0: [10 49 56 44 34 50 32 37 57 70 78 64 55 42 59 38 38 43 62 71 30 39 55 68]
1: [66 40 18 40 49 52 73 35 47 50 68 62 53 54 43 16 68 47 61 75 68 77 30 25]
2: [77 54 61 44 64 67 52 40 41  0 38 47 39 76 24 45 27 56 60 36 34 56 35 60]
3: [39 79 76 50 58 46 52 47 53 61 69 80 44 56 66 47 20 42 53 43 34 48 48 57]
4: [58 61 67 70 69 41 51 49 57 78 54 55 63 35 54 58 51 66 50 31 57 46 61 43]
5: [44 43 27 44 47 40 81 45 50 49 47 54 44 56 50 33 56 32 68 61 64 45 55 30]
6: [59 44 45 66 30 64 74 37 39 48 38 30 44 61 50 67 50 28 75 69 33 78 24 45]
7: [39 85 43 73 58 47 57 62 41 60 56 71 27 69 73 35  0 57 49 45 25 60 58 58]
8: [25 60 59 66 63 61 68 29 48 59 59 71 72 47 50 53 63 62 48 56 43 54 50 31]
9: [62 61 19 84 87 45 42 48 71 51 58 62 72 58 55 56 51 60 31 40 59 34 76 24]
10: [13 53 49 41 42 38 52 41 63 77 66 41 64 13 89 50 50 60 52 59 57 53 61 55]
11: [43  6 47 15 25 33 40 52 72 31 30 56 73 40 52 42 70 49 59 63 76 61 36 48]
12: [64 39 29 37 55 40 66 36 32 49 64 70 58 78 51  0 52 46 69 57 63 35 34 29]
13: [49 54 72 56 44 53 36 55 59 48  9  5 58 31 52 84 59 56 65 51 78 62 66 72]
14: [68 32 30 42 42 64 77 30 54 57 56 54 58 57 66 20 70 40 78 53 50 64 60 26]
15: [47 23 43  0 39 51 44 47 75 29 40 13 60 43 46 61 78 38 71 58 63 57 40 53]
16: [50 76 57 71 68 56 61 30 32 54 57 53 52 59 70 32 23 46 50 42 44 61 48 47]
17: [46 52 91 36 66 48 11 75 88 49 38 34 60 16 41 81 43 99 38 36 46 37 99 73]
18: [95 46 53 61 43 31 39 73 23 50 25 44 50 77  3 51 44 29 53 15 42 43 46 59]
19: [50 34 50 41 44 94 76 32 63 39 29 35 53 70 62 49 49 37 94 75 64 70 47 62]
20: [37 72 54 75 76 54 41 28 31 65 56 83 36 61 65 47 46 55 39 34 32 72 50 49]
21: [10 26 63 28 20 22 25 67 55 49 66 44 49 30 50 39 38 53 41 60 34 40 62 63]
22: [73 62 47 50 33 53 80 34 15 52 40 58  7 65 44 39 39 11 66 67 57 59  3 49]
23: [62 39 29 39 48 66 71 15 44 38 66 67 32 75 57 26 53 47 69 58 46 61 40 35]
24: [59 77 41 82 62 43 42 47 35 68 57 65 45 48 26 46 29 33 19 25 33 42 53 56]
25: [62 78 56 55 75 16 10 63 52 41 57 47 60 60 33 53 61 54 29 42 73 22 58 52]
26: [53 74 56 52 60 49 55 26 63 59 46 48 67 38 64 64 49 62 68 51 56 57 70 48]
27: [41 60 38 67 71 68 78 22 66 70 73 55 64 39 43 48 55 41 80 46 64 51 56 32]
28: [34 66 38 45 32 53 51 54 30 52 80 81 36 54 54 37 25 39 52 34 35 58 60 57]
29: [61 67 43 57 32 75 51 62 16 28 46 60 20 88 36 40 23 18 41 23 28 77 19 45]
30: [39 19 55 13 13 39 50 70 41 54 35 50 44 43 39 64 46 40 71 71 47 42 18 73]
31: [62 57 44 55 75 38 48 45 71 45 51 67 66 36 37 43 58 65 54 41 57 50 59 28]
32: [62 61 63 61 53 34 22 69 25 46 60 58 20 68 20 63 54 50 16 18 46 18 51 47]
33: [60 55 51 56 40 58 51 43  9 28 53 50 38 79 43 30 20 13 49 51 20 63 26 50]
34: [62 42 31 61 43 53 69 29 42 44 43 66 47 76 51 24 80 34 57 76 52 52 48 27]
35: [47  8 28  1 22 22 44 58 74 26 41 44 61 34 50 62 87 61 66 62 65 44 50 67]
36: [57 61 54 36 35 86 45 53 72 11 31 29 37 53 76 75 76 40 82 74 49 85 39 56]
37: [49 48 28 58 63 47 62 28 55 50 76 51 61 61 71 41 46 40 75 55 81 50 54 17]
38: [66 64 61 62 69 26 13 54 62 51 51 64 58 42 39 56 48 78 48 32 49 17 65 44]
39: [57 38 16 43 32 67 71 16 28 46 77 67 46 74 53 21 55 43 59 66 61 46 31 31]
40: [52 31 60 46 32  4 30 76 63 55 27 48 95 31 34 49 44 49 42 46 77 25 44 53]
41: [54 17 62 64 34 91 51 36 64 43 18 13 37 56 63 76 48 30 90 86 45 62 47 58]
42: [59 52 55 70 75 40 62 42 56 57 60 58 59 41 47 49 57 45 49 57 56 37 57 25]
43: [91 49 68 51 37 35 52 64 59 45 11  6 61 43 34 85 55 48 52 70 44 52 66 83]
44: [51 54 58 74 83 56 76 20 61 60 69 64 68 48 69 40 42 60 56 59 47 52 41 16]
45: [42 46 70 19 59 21  0 72 60 49 31 57 56 13 32 72 66 83 20 36 59 19 90 75]
46: [61 53 41 50 35 73 76 39 51 42 44 31 32 68 73 58 59 39 80 78 59 71 31 33]
47: [71 57 50 53 45 78 71 43 35 48 22 30 32 66 51 52 53 27 84 79 53 72 27 56]
48: [56 55 34 65 67 67 49 25 40 58 67 54 71 58 74 24 58 39 52 56 61 57 44 19]

[80 68 47 55 55 69 70 48  1 15 45 55 26 99 16 32 34 26 50 30 39 68 21 59] 29 33 2 22 18
[19 58 56 46 39 58 33 55 71 74 63 49 41 23 89 60 30 56 49 43 52 47 60 60] 10 0 3 26 4
[51 66 27 47 47 79 77 38 24 52 32 50 31 74 40 38 48 15 64 73 50 67 25 56] 47 22 6 46 33
[78 35 70 44 55 56 38 69 46  0 38 42 40 75 26 51 43 51 38 49 31 65 47 67] 2 18 33 29 43
[50 56 86 67 54 56 31 46 67 36  0 14 63 40 41 99 70 61 63 64 50 80 64 81] 13 43 36 41 26
[34 44 67 64 33 39 30 81 69 45 35 41 53 29 55 82 71 99 36 55 50 46 86 76] 17 45 13 38 4
[44 54 90 73 45 32  7 83 60 36 23 30 65 26 56 81 59 89 40 41 51 43 73 57] 17 13 45 38 4
[25 50 70 39 53 12 42 65 77 90 51 40 85  3 61 64 58 67 54 51 67 25 72 68] 10 40 4 45 26
[59 83 52 78 77 43 55 37 38 51 58 68 42 49 21 44 26 34 36 24 40 45 46 66] 24 16 20 3 42
[ 7 36 55 31 37 58 57 70 62 84 60 63 54 33 73 48 35 62 37 62 36 67 71 51] 10 0 21 28 8
[56 60 39 49 63 57 60 28 54 63 49 63 55 53 68 22 53 48 60 39 47 41 58  8] 48 42 14 44 37
[73 26 17 49 57 51 73 24 40 62 73 66 41 49 53 24 56 24 85 71 45 68 20 15] 1 23 14 39 12
[38  2 34  2 24 45 35 53 61 55 49 50 56 31 59 44 82 57 74 76 70 34 67 71] 35 11 15 30 21
[74 73 63 76 73 36 36 62 30 43 55 51 54 56 37 42 26 39 17 17 42 28 51 65] 24 32 25 38 16
[34 36 84 54 25 22 19 61 65 55 41 44 48 21 33 64 62 96 28 32 59 15 73 79] 45 17 38 21 40
[48 54 55 52 69 22 43 49 59 51 56 48 56 44 59 45 38 71 16 37 73 41 71 49] 4 31 38 25 42
[67 53 59 64 63 41 65  7 54 60 62 71 41 48 49 61 69 48 54 81 73 47 35 30] 42 44 8 34 37
[45 52 18 33 55 36 73  9 47 37 65 65 54 52 52 34 57 56 66 79 59 71 29 41] 1 23 39 5 34
[78 68 65 48 77 49 51 60 57 54 45 35 66 29 46 49 70 66 49 35 54 28 59 51] 4 31 42 38 26
[61 62 38 69 59 41 46 58 45 76 67 43 63 46 71 68 41 55 35 41 45 36 55 39] 4 42 9 26 24
[52 41 41 46 59 56 66 28 49 52 71 76 55 57 54 22 43 49 62 57 45 62 42 36] 23 1 12 48 14
[59 43 47 63 62 51 56 35 37  0 48 46 32 86 53 51 35 38 34 25 26 79 34 46] 2 33 29 16 23
[59 50 48 53 94 43 65 19 72 44 82 58 57 54 59 53 65 73 50 56 66 67 47 27] 44 31 42 37 8
[64 77 56 58 62 36 34 78 35 61 58 61 61 61 35 58 10 31 38 20 46 61 52 51] 24 3 28 16 4
[86 27 58 57 50 69 51 64 45 12 28 48 14 92 26 40 49 33 50 50 48 46 54 71] 2 18 33 47 29
[14 41 70 51 36 28 55 42 57 80 73 58 64 25 70 43 56 62 49 84 42 52 41 31] 10 0 8 21 42
[73 42 41 43 37 64 28 58 57  0 49 60 11 82 45 35 53 43 41 54 48 54 40 68] 2 23 29 33 34
[70 52 32 46 53 58 54 55 29 16 34 63 16 96 31 52 27 31 50 35 35 75 24 49] 29 2 33 22 23
[22 56 42 44 43 57 32 50 40 39 71 99 33 56 56 38 37 76 29 44 42 62 44 41] 28 20 3 8 7
[60 74 59 70 53 69 58 49 26 49 50 64 27 80 39 48 15 32 60 50 18 61 38 50] 33 29 16 7 3
[44 79 54 62 54 29 48 52 41 75 56 25 77 29 51 42 44 47 40 27 65 45 62 45] 4 26 42 16 31
[74 47 41 49 36 62 68 37 21 54 69 57 30 68 36 46 45  8 55 61 39 65 14 62] 22 33 6 47 23
[ 7 36 37 39 25 42 53 69 47 70 60 48 48 36 62 54 30 50 40 39 51 44 47 73] 21 10 0 28 30
